grid = [11.4, -13.2, -19.6, 11.8, -20.8, 12.6, -21.5, 11.6, -20.3, -15.6, 10.6, -8.1]
grid[0] -> 11.4
grid[11] -> -8.1
grid[5] -> 12.6
grid[4] -> -20.8
grid[6] -> -21.5
grid[8] -> -20.3
grid[10] -> 10.6

X =
[[  6.2   4.7   7.6   8.5 -10.3   8.5 -18.5 -10.3 -19.9 -12.8  -4.0 -12.8
  -14.2  16.9  -8.2]
 [ -7.3  -6.5  -6.1  -9.3  -4.6  -7.4  -0.3  -1.2  -2.4  -1.0  -8.0  -6.3
   -8.4  -5.3  -3.8]
 [  0.9   9.7   0.4   6.9   7.0   8.0   7.4  10.5   2.7  10.6   5.4   6.0
    1.3   8.9   2.1]
 [ -3.7  -4.0  -4.8  -1.4  -6.1  -3.2 -10.4  -9.3  -8.7  -9.5  -2.9  -4.6
   -2.9  -5.0  -7.2]
 [-14.3  25.9 -16.1  13.9   8.1  19.1   7.5  24.8 -14.8  24.5   2.7   2.6
  -19.6  26.3 -13.8]
 [  2.6   2.6   3.2   5.5  -8.7   5.2 -15.3  -9.0 -16.4 -10.7  -3.8 -10.1
  -11.3  10.7  -8.0]
 [ 10.4   8.9   9.9  10.3   9.2   9.3   7.8   7.3   9.4   7.3  10.5  10.2
   11.8   7.9   9.5]
 [ -6.3 -12.1   2.8 -25.3  -3.1 -14.2  20.9  15.1  12.4  15.3 -20.3 -14.1
  -22.6   2.2   8.9]
 [  4.5   6.1   3.9   6.3   5.5   5.9   4.5   5.1   4.3   5.2   6.1   6.0
    5.8   5.0   4.1]
 [-16.7 -18.3   2.9 -51.7  -0.7 -25.5  54.3  44.9  29.2  45.5 -41.6 -26.3
  -51.4  12.0  19.8]
 [  8.9   6.0   8.7   7.5   6.7   6.7   5.7   4.8   7.7   4.7   7.9   7.5
    9.6   5.7   8.0]
 [  4.1   5.5  -3.7  18.2  -0.6   8.0 -21.6 -18.2 -12.0 -18.3  15.0   9.6
   19.3  -7.3  -9.1]
 [-42.0 -17.1 -42.9 -40.5  19.4 -32.7  52.8  36.9  40.3  43.7  -9.0  18.4
    6.0 -45.5   6.0]
 [ -4.6  -5.0  -4.6  -5.3  -3.3  -5.3  -2.3  -3.3  -2.0  -3.0  -4.0  -3.2
   -2.9  -5.9  -3.1]]
Rows and columns are counted from 0.
(0, 0) => 6.2
(3, 1) => -4.0
(9, 9) => 45.5
(7, 0) => -6.3
(3, 8) => -8.7
(0, 2) => 7.6
(0, 1) => 4.7
(9, 4) => -0.7
(12, 8) => 40.3
(7, 12) => -22.6
(2, 11) => 6.0
(9, 14) => 19.8
(10, 10) => 7.9
(6, 3) => 10.3
(8, 1) => 6.1
(0, 9) => -12.8
(10, 5) => 6.7
(3, 9) => -9.5
(12, 10) => -9.0
(7, 11) => -14.1
(8, 9) => 5.2
(0, 4) => -10.3
(2, 13) => 8.9
(9, 7) => 44.9
(0, 3) => 8.5
(10, 6) => 5.7
(9, 12) => -51.4
(12, 5) => -32.7
(9, 11) => -26.3
(8, 3) => 6.3
(5, 4) => -8.7
(8, 2) => 3.9
(5, 6) => -15.3
(4, 7) => 24.8
(12, 1) => -17.1
(0, 10) => -4.0
(8, 8) => 4.3

arr =
[[31 29 54 51 48 30 40 30 17 27 23 41 15 32 30]
 [36 36 39 36 36 38 37 38 38 38 36 37 38 37 38]
 [32 33 59 51 47 39 41 42 29 37 26 44 27 40 36]
 [29 30 57 48 44 38 40 41 28 36 24 43 26 38 35]
 [25 23 52 23 18 52 42 50 50 54 32 41 55 35 53]
 [36 36 36 36 36 36 37 35 36 36 37 36 36 35 37]
 [48 25 27 12 12 45 70  8 38 46 69 43 67  7 78]
 [42 42 43 42 42 42 42 43 42 42 42 42 42 42 42]
 [44 44 44 44 44 44 45 44 44 44 44 44 44 44 45]
 [43 43 30 45 48 28 34 29 28 26 38 35 24 37 27]
 [51 51 24 32 36 46 40 44 57 48 58 39 59 46 48]]
Rows and columns are counted from 0.
(0, 0)	31
(7, 14)	42
(1, 2)	39
(10, 13)	46
(4, 8)	50
(6, 8)	38
(10, 8)	57
(3, 1)	30
(0, 12)	15
(1, 13)	37
(10, 7)	44
(0, 14)	30
(5, 5)	36
(1, 10)	36
(3, 4)	44
(7, 12)	42
(9, 3)	45
(3, 8)	28
(4, 0)	25
(5, 9)	36
(7, 1)	42
(3, 14)	35
(5, 2)	36
(4, 11)	41
(6, 1)	25
(4, 7)	50
(10, 2)	24
(7, 10)	42
(3, 3)	48
(8, 13)	44
(9, 13)	37
(9, 9)	26
(6, 4)	12

W = [42, -35, 2, -20, 6, -22, 16, -41, 0, 6]
W[0] = 42
W[6] = 16
W[-2] = 0
